In the rows, 128 means zero.
Each path below is one point turned by a fixed rotation once a step. After each direction that follows a path, write how fast that rotation turns it, in degrees each step (0 if it stays still).
Each turn is a multiple of 5 degrees from 10 to 175, or 0.
Each row of a path follows its step; steps can be skipped.
Path 1:
step 5: [118 110 116 141 118 129 119 118 122 126 121 133 140 109 133 130 134 124
 120 119 139 133 118 138 124 120 125 132 134 134 137 130 126 127 127 136
 119 125 138 119 135 132 120 118 133 143 131 123 146 133 132 113 133 122
 119 126 131 129 142 134 123 122 121 122 120 147 134 127 120 117 142 112
 140 135 140]
step 9: [133 116 128 110 131 130 142 114 116 131 131 118 124 135 117 139 128 136
 117 114 137 132 118 129 130 136 134 126 144 154 129 118 130 133 125 127
 124 120 126 137 128 150 124 116 139 138 140 128 138 138 122 132 128 125
 128 133 127 135 125 132 137 123 134 127 144 114 122 130 124 131 133 134
 128 144 134]
step 11: [123 125 117 142 118 138 126 152 131 139 131 137 123 134 120 130 122 126
 147 131 136 127 131 129 138 145 132 131 124 129 130 119 132 134 110 124
 126 119 141 128 136 119 129 132 117 106 135 140 137 127 136 137 138 131
 127 131 140 112 128 135 122 139 135 123 127 130 138 128 127 131 133 145
 130 134 143]
step 15: [127 137 115 128 134 122 137 135 117 121 116 128 120 112 147 115 131 121
 135 118 133 131 133 121 119 121 129 132 117 132 112 142 143 140 124 123
 123 127 122 142 132 125 133 128 139 122 119 132 115 139 138 145 138 130
 131 138 123 122 129 115 125 136 138 128 142 122 132 110 132 138 124 140
 139 128 127]
step 18: [122 130 119 136 132 130 144 106 112 134 127 126 140 129 134 121 124 134
 127 123 124 137 118 125 121 114 123 120 136 135 127 122 107 121 125 127
 132 142 114 134 137 122 139 108 137 130 136 131 121 133 119 133 142 138
 113 135 147 127 136 122 121 132 119 133 137 128 118 122 125 140 127 129
 120 127 123]
step 20: [118 109 117 134 134 127 140 132 139 141 129 133 128 116 143 128 131 122
 120 118 129 115 129 139 132 145 124 121 121 127 144 137 121 130 136 128
 120 124 146 107 125 127 136 136 128 127 124 120 128 138 125 120 144 120
 133 119 122 127 134 135 121 132 124 114 126 132 131 117 122 129 135 141
 123 147 130]
step 23: [117 123 108 140 137 132 132 150 135 126 119 138 128 144 130 115 123 142
 132 131 146 142 140 120 137 120 141 130 135 137 134 132 135 121 119 130
 128 134 138 117 137 138 126 125 134 137 134 133 106 129 135 120 131 119
 127 128 119 118 123 123 128 119 119 115 125 123 126 125 131 134 134 135
 123 133 130]
Speeds:
[130 131 126 126 130 128 127 129 128 127 129 126 129 122 129 128 129 129
 131 129 129 128 130 123 132 128 129 125 129 133 128 129 127 128 129 129
 128 125 127 129 129 124 125 128 126 128 128 127 128 126 129 130 127 128
 130 128 130 129 127 128 128 128 129 134 128 128 131 129 127 127 126 131
 127 126 128]  25
[128 128 127 126 127 129 127 131 126 126 131 128 127 132 128 130 131 125
 129 128 127 127 129 127 130 127 129 132 127 130 129 126 125 126 126 128
 125 126 126 124 126 127 128 127 131 126 126 127 132 128 128 127 130 126
 129 123 127 126 124 127 128 128 128 126 129 127 130 130 129 127 128 129
 128 132 128]  130
[128 124 126 126 130 127 129 127 128 127 125 130 128 127 132 130 129 126
 128 128 127 129 128 129 123 130 130 127 127 128 130 127 127 125 129 125
 127 130 125 127 130 126 129 129 131 129 126 128 128 130 129 129 126 131
 126 125 130 128 130 127 127 131 127 130 128 132 132 127 127 128 126 125
 127 126 124]  25
Path 2:
step 5: [125 119 124 141 133 142 121 123 130 137 130 126 137 125 124 118 116 138
 139 126 121 144 138 126 111 110 128 112 132 130 129 121 126 123 120 119
 136 144 122 127 125 124 124 123 148 130 112 129 132 119 128 124 107 124
 131 134 119 126 124 131 136 129 129 126 125 115 126 124 125 142 121 126
 113 119 125]
step 11: [131 137 123 131 129 124 118 127 135 137 118 122 105 132 117 121 129 128
 130 121 126 123 126 127 142 134 135 127 143 122 144 139 133 142 130 126
 138 129 124 136 126 132 127 133 128 121 121 118 136 114 117 133 122 122
 133 128 143 137 114 116 120 136 128 134 142 147 110 137 132 131 119 129
 132 124 128]
step 12: [119 130 121 138 130 133 128 140 118 105 126 136 138 132 127 131 116 123
 135 123 134 128 127 136 132 133 129 130 117 127 141 136 135 138 133 134
 118 129 112 134 125 108 140 137 136 117 128 123 132 130 141 135 131 128
 131 144 137 124 132 129 129 128 141 123 131 126 117 107 131 132 139 128
 123 119 142]
step 16: [122 123 140 123 120 132 122 117 135 117 121 130 125 134 117 127 129 134
 128 116 126 136 112 116 127 132 127 130 125 132 131 134 125 135 125 132
 144 125 130 136 137 144 134 126 127 124 120 137 107 137 115 124 106 133
 120 125 150 129 129 119 132 121 142 135 114 131 133 124 126 131 131 137
 137 135 117]
step 17: [131 128 126 130 138 111 142 135 125 120 139 133 145 137 110 124 139 132
 135 131 122 131 121 131 126 127 123 132 134 113 142 125 126 117 125 128
 126 131 131 116 130 135 137 117 132 123 112 129 130 138 123 149 132 120
 123 136 122 136 134 127 123 130 128 122 136 111 129 128 131 135 140 123
 137 112 116]
step 22: [130 127 133 133 111 111 119 138 118 133 131 138 136 133 139 122 128 126
 131 136 123 139 138 123 133 135 123 124 120 116 136 124 135 125 129 124
 127 124 117 115 136 129 123 126 145 128 131 138 142 132 121 135 133 130
 137 112 139 131 140 117 143 129 127 120 132 138 129 133 111 131 141 125
 127 128 146]
step 23: [136 141 119 138 139 143 121 115 134 128 130 115 122 125 125 125 115 111
 142 125 122 139 132 132 132 131 134 114 123 120 117 138 128 133 126 115
 121 121 130 136 121 134 125 120 138 132 135 135 127 137 128 126 131 114
 128 135 138 133 131 127 109 125 135 133 119 121 133 149 125 122 145 125
 127 132 134]
Speeds:
[130 131 128 127 127 127 127 128 125 126 128 131 131 130 127 128 126 130
 130 126 126 128 128 128 124 125 130 128 129 127 128 124 130 126 128 126
 128 126 130 127 132 125 128 131 128 129 128 128 130 128 133 132 128 129
 129 128 125 127 126 128 127 125 130 124 126 128 128 130 125 129 128 125
 127 125 130]  145
Path 3:
step 5: [132 145 121 122 122 127 132 119 132 131 137 129 132 124 126 140 144 137
 130 124 124 136 131 134 127 142 112 133 109 111 125 119 137 126 133 128
 132 146 117 122 125 132 135 120 137 136 130 124 126 125 115 131 130 126
 130 116 114 120 121 126 124 133 120 130 121 134 119 140 133 118 120 119
 119 133 133]
step 6: [125 119 129 128 124 118 117 125 122 120 130 142 130 127 126 114 129 127
 125 129 136 139 124 120 122 104 131 137 124 124 124 122 125 125 113 119
 134 125 137 131 125 131 127 128 129 115 116 112 137 128 131 145 133 122
 132 132 115 134 126 127 130 121 103 127 136 142 133 133 136 135 126 117
 127 137 125]
step 7: [134 116 129 137 124 133 126 140 118 130 136 132 141 140 141 141 119 125
 133 132 136 116 131 125 134 123 128 142 136 133 117 126 130 122 125 129
 124 123 125 120 114 119 139 130 117 124 136 113 117 114 132 117 136 135
 135 137 123 133 119 136 133 129 145 131 144 132 129 116 118 123 128 131
 137 132 127]
step 12: [119 136 125 125 119 121 125 133 117 117 114 130 124 135 140 132 129 137
 129 124 132 117 132 131 126 130 140 121 125 128 128 124 120 127 139 115
 125 131 131 113 114 127 133 122 132 133 126 138 121 122 135 124 134 118
 123 125 125 111 133 150 127 125 106 124 117 134 133 117 141 129 122 136
 119 138 124]
step 16: [112 137 141 132 118 138 128 121 125 126 114 116 132 118 144 128 132 127
 139 136 118 127 133 113 139 125 128 132 131 114 125 134 140 122 127 129
 125 124 117 110 124 126 126 124 120 132 129 118 121 132 131 138 130 127
 123 120 105 137 129 125 113 131 138 122 132 127 122 130 128 134 119 130
 116 127 128]
step 17: [129 130 142 137 128 130 128 113 127 127 132 133 133 132 127 115 132 130
 132 127 123 118 117 120 123 134 109 130 130 134 111 125 128 127 112 115
 127 140 123 122 135 143 133 124 144 109 116 130 121 125 129 123 119 127
 129 143 135 124 133 117 129 122 126 119 127 129 134 129 121 119 127 128
 123 146 119]
step 22: [132 136 131 129 135 125 117 125 122 124 140 137 127 112 136 120 130 139
 137 124 125 148 130 132 150 119 132 138 124 113 131 123 119 128 137 129
 124 126 128 139 128 142 122 132 122 122 118 113 134 133 138 124 131 124
 120 123 128 124 117 128 137 133 124 119 132 118 135 121 132 122 123 113
 120 130 122]
Speeds:
[127 130 130 126 132 132 129 133 128 130 131 131 131 132 128 128 127 125
 127 131 127 129 129 127 131 129 128 127 129 125 127 129 130 128 132 127
 129 129 131 130 129 125 127 126 128 127 130 128 127 130 131 126 129 128
 127 128 132 129 125 126 128 126 126 128 129 130 129 128 131 127 131 129
 126 129 126]  100
[126 125 128 125 129 128 128 129 126 130 127 128 130 127 126 129 125 128
 131 127 127 127 128 126 129 130 128 135 128 130 128 126 127 128 132 126
 128 125 127 130 126 130 127 128 125 129 130 130 130 128 126 129 128 131
 128 126 128 129 128 130 123 131 132 127 129 127 129 128 130 127 129 126
 126 129 127]  125
[126 129 129 130 126 131 126 128 127 128 131 123 127 128 130 129 130 129
 126 126 131 128 129 127 129 128 128 128 127 129 129 127 128 129 128 129
 123 128 126 130 132 125 122 126 128 128 125 129 128 128 128 128 126 130
 128 128 127 130 129 126 127 128 128 128 127 123 130 129 130 125 128 126
 125 128 128]  60
Path 4:
step 0: [136 113 128 133 128 131 129 140 133 120 132 141 133 122 122 136 132 127
 119 139 135 132 124 118 122 141 113 123 134 139 114 123 139 124 138 134
 135 131 121 134 130 118 140 128 137 127 136 127 136 139 115 125 135 129
 121 133 127 115 140 133 133 137 131 145 113 126 134 138 132 130 118 131
 130 125 124]
step 2: [124 123 127 135 125 121 136 126 123 146 120 127 125 121 121 139 123 121
 120 132 118 121 127 115 137 118 123 124 127 126 121 120 126 123 130 135
 127 117 131 143 113 121 128 133 115 140 144 138 145 142 126 117 125 127
 137 121 128 136 132 121 124 121 129 122 131 124 143 125 138 127 130 118
 125 119 125]
step 6: [119 127 131 128 128 122 113 134 123 134 121 126 123 131 132 145 123 111
 121 123 127 122 111 131 118 132 125 114 129 131 119 119 124 137 130 133
 123 133 123 133 118 131 128 123 121 132 132 128 123 136 127 127 127 121
 122 133 128 120 147 136 133 128 135 139 120 121 134 137 114 148 121 138
 123 119 112]
step 8: [123 127 128 134 120 111 123 133 147 132 122 117 116 125 135 125 110 133
 141 135 112 125 133 120 134 134 129 131 124 134 129 128 125 135 116 136
 128 110 119 139 125 130 120 125 116 140 144 140 133 120 125 125 120 130
 119 124 134 126 126 123 119 133 130 116 138 128 125 128 128 135 117 130
 126 123 127]
step 10: [124 130 121 108 129 127 114 130 131 133 122 122 136 142 140 118 122 119
 126 134 130 124 112 137 139 138 114 122 128 126 128 130 125 115 118 133
 121 134 122 122 127 113 124 133 138 128 130 116 124 116 129 132 122 128
 116 142 140 132 132 124 125 141 130 137 129 129 128 122 137 134 122 114
 125 131 124]
step 14: [131 129 127 137 129 132 135 129 142 125 120 128 110 132 146 116 115 139
 130 141 126 122 134 136 125 131 123 127 115 138 130 122 126 122 118 135
 137 135 127 123 137 134 125 137 135 132 132 139 138 123 124 122 121 131
 118 136 127 144 139 134 137 132 129 120 128 133 112 145 137 121 121 121
 127 129 134]
step 15: [131 135 143 126 131 125 125 132 128 137 127 130 107 130 115 129 118 132
 130 123 120 138 123 123 130 123 127 150 131 135 119 137 141 112 128 126
 121 132 121 121 118 124 137 132 128 122 133 137 136 132 132 132 131 126
 121 122 129 126 141 135 142 132 135 117 119 138 134 126 141 139 123 136
 126 140 125]
Speeds:
[129 128 128 127 129 131 132 127 130 129 128 129 125 127 126 127 127 128
 126 130 128 128 127 128 131 127 127 129 126 126 131 127 134 123 129 128
 130 132 126 130 130 132 127 127 128 126 129 126 126 128 127 127 129 128
 125 126 127 129 132 128 129 130 127 128 129 129 129 128 130 125 128 130
 130 132 129]  20
Path 5:
step 1: [126 121 129 136 132 125 134 128 138 132 127 130 123 127 116 155 129 126
 130 136 120  94 127 115 130 128 125 128 116 129 110 136 129 137 126 136
 117 132 122 123 126 132 134 121 141 124 131 118 131 142 135 137 136 135
 124 115 122 134 130 126 136 126 129 126 125 138 119 130 124 120 117 124
 140 125 137]
step 5: [128 127 127 130 127 126 126 128 152 122 121 124 129 131 121 149 133 120
 140 125 124 115 129 114 131 135 116 131 130 123 133 119 118 146 136 142
 123 141 129 134 131 126 131 131 142 117 134 127 134 140 132 120 135 122
 123 124 110 130 119 114 141 115 120 125 127 138 116 131 129 135 126 133
 126 114 136]
step 7: [132 128 115 134 118 119 142 129 129 133 137 157 108 127 113 130 140 135
 128 136 132 121 118 126 132 133 140 124 130 130 132 126 128 135 125 140
 110 128 120 127 134 129 133 134 132 137 129 119 127 123 118 124 131 127
 130 146 127 127 119 124 122 122 128 130 117 129 114 124 141 119 109 133
 125 134 125]
step 8: [133 136 120 124 127 128 122 141 141 106 130 134 128 122 111 130 146 121
 120 133 124 121 117 117 131 122 133 130 121 113 129 136 116 128 128 132
 121 135 128 114 136 113 142 123 136 128 130 128 131 127 133 110 126 124
 125 135 129 128 131 117 143 121 133 124 133 131 114 134 138 139 137 145
 123 123 126]
step 10: [137 106 118 135 128 123 132 114 132 118 141 149 128 131 121 150 119 127
 123 139 132 123 138 123 126 136 126 130 140 129 132 123 121 139 137 139
 125 126 119 113 129 131 133 135 129 130 139 134 123 130 129 114 139 126
 121 137 122 128 133 132 117 117 123 118 121 143 126 129 131 124 115 129
 125 120 134]
step 12: [139 130 122 126 132 136 121 139 127 124 131 135 130 132 115 130 134 133
 130 135 125 116 124 117 127 127 127 127 116 115 132 125 139 135 134 143
 124 140 128 124 142 122 149 111 138 147 122 117 122 115 121 118 135 130
 132 136 142 136 134 125 144 112 133 140 125 133 133 128 138 135 126 134
 124 134 129]
step 21: [120 117 124 134 132 138 119 136 137 104 123 133 134 108 130 121 136 140
 123 130 141 134 135 113 131 125 121 128 133 120 126 131 134 136 126 129
 124 123 137 123 134 138 132 119 140 138 128 127 112 117 129 118 116 126
 127 141 120 133 140 129 132 120 120 120 142 138 136 120 124 129 108 132
 121 129 123]
Speeds:
[130 128 126 127 127 127 128 128 128 128 124 128 128 130 129 122 128 132
 130 128 127 128 124 127 128 129 131 130 126 127 125 129 128 129 130 127
 127 131 127 126 128 124 126 129 126 130 131 129 128 127 127 130 127 128
 128 128 127 126 129 130 124 125 126 133 128 129 128 127 130 125 128 130
 126 127 128]  85
[132 129 128 127 125 130 128 130 128 129 130 128 127 128 129 127 129 130
 126 128 125 128 130 131 127 128 129 131 127 128 129 128 125 126 128 131
 130 124 125 126 127 128 129 127 125 129 124 127 128 130 125 127 132 128
 127 129 127 129 124 129 129 129 124 127 129 125 126 128 130 125 128 129
 124 131 128]  90
[127 127 127 130 127 126 127 131 128 127 128 128 126 127 128 128 128 131
 129 129 127 131 128 125 130 128 127 126 126 131 126 126 127 130 126 130
 128 129 127 130 130 128 127 126 124 130 128 127 122 125 128 128 132 129
 129 128 127 128 130 126 125 132 129 126 129 130 127 130 131 127 128 124
 130 128 133]  130
[128 128 128 128 126 128 126 127 129 126 129 127 128 128 123 129 129 130
 126 131 127 124 126 130 128 127 131 130 128 129 126 130 126 125 127 127
 126 126 135 129 127 131 125 129 127 127 128 131 127 128 129 130 128 125
 130 126 126 129 125 124 126 126 129 125 127 128 127 127 130 129 128 128
 128 126 130]  115
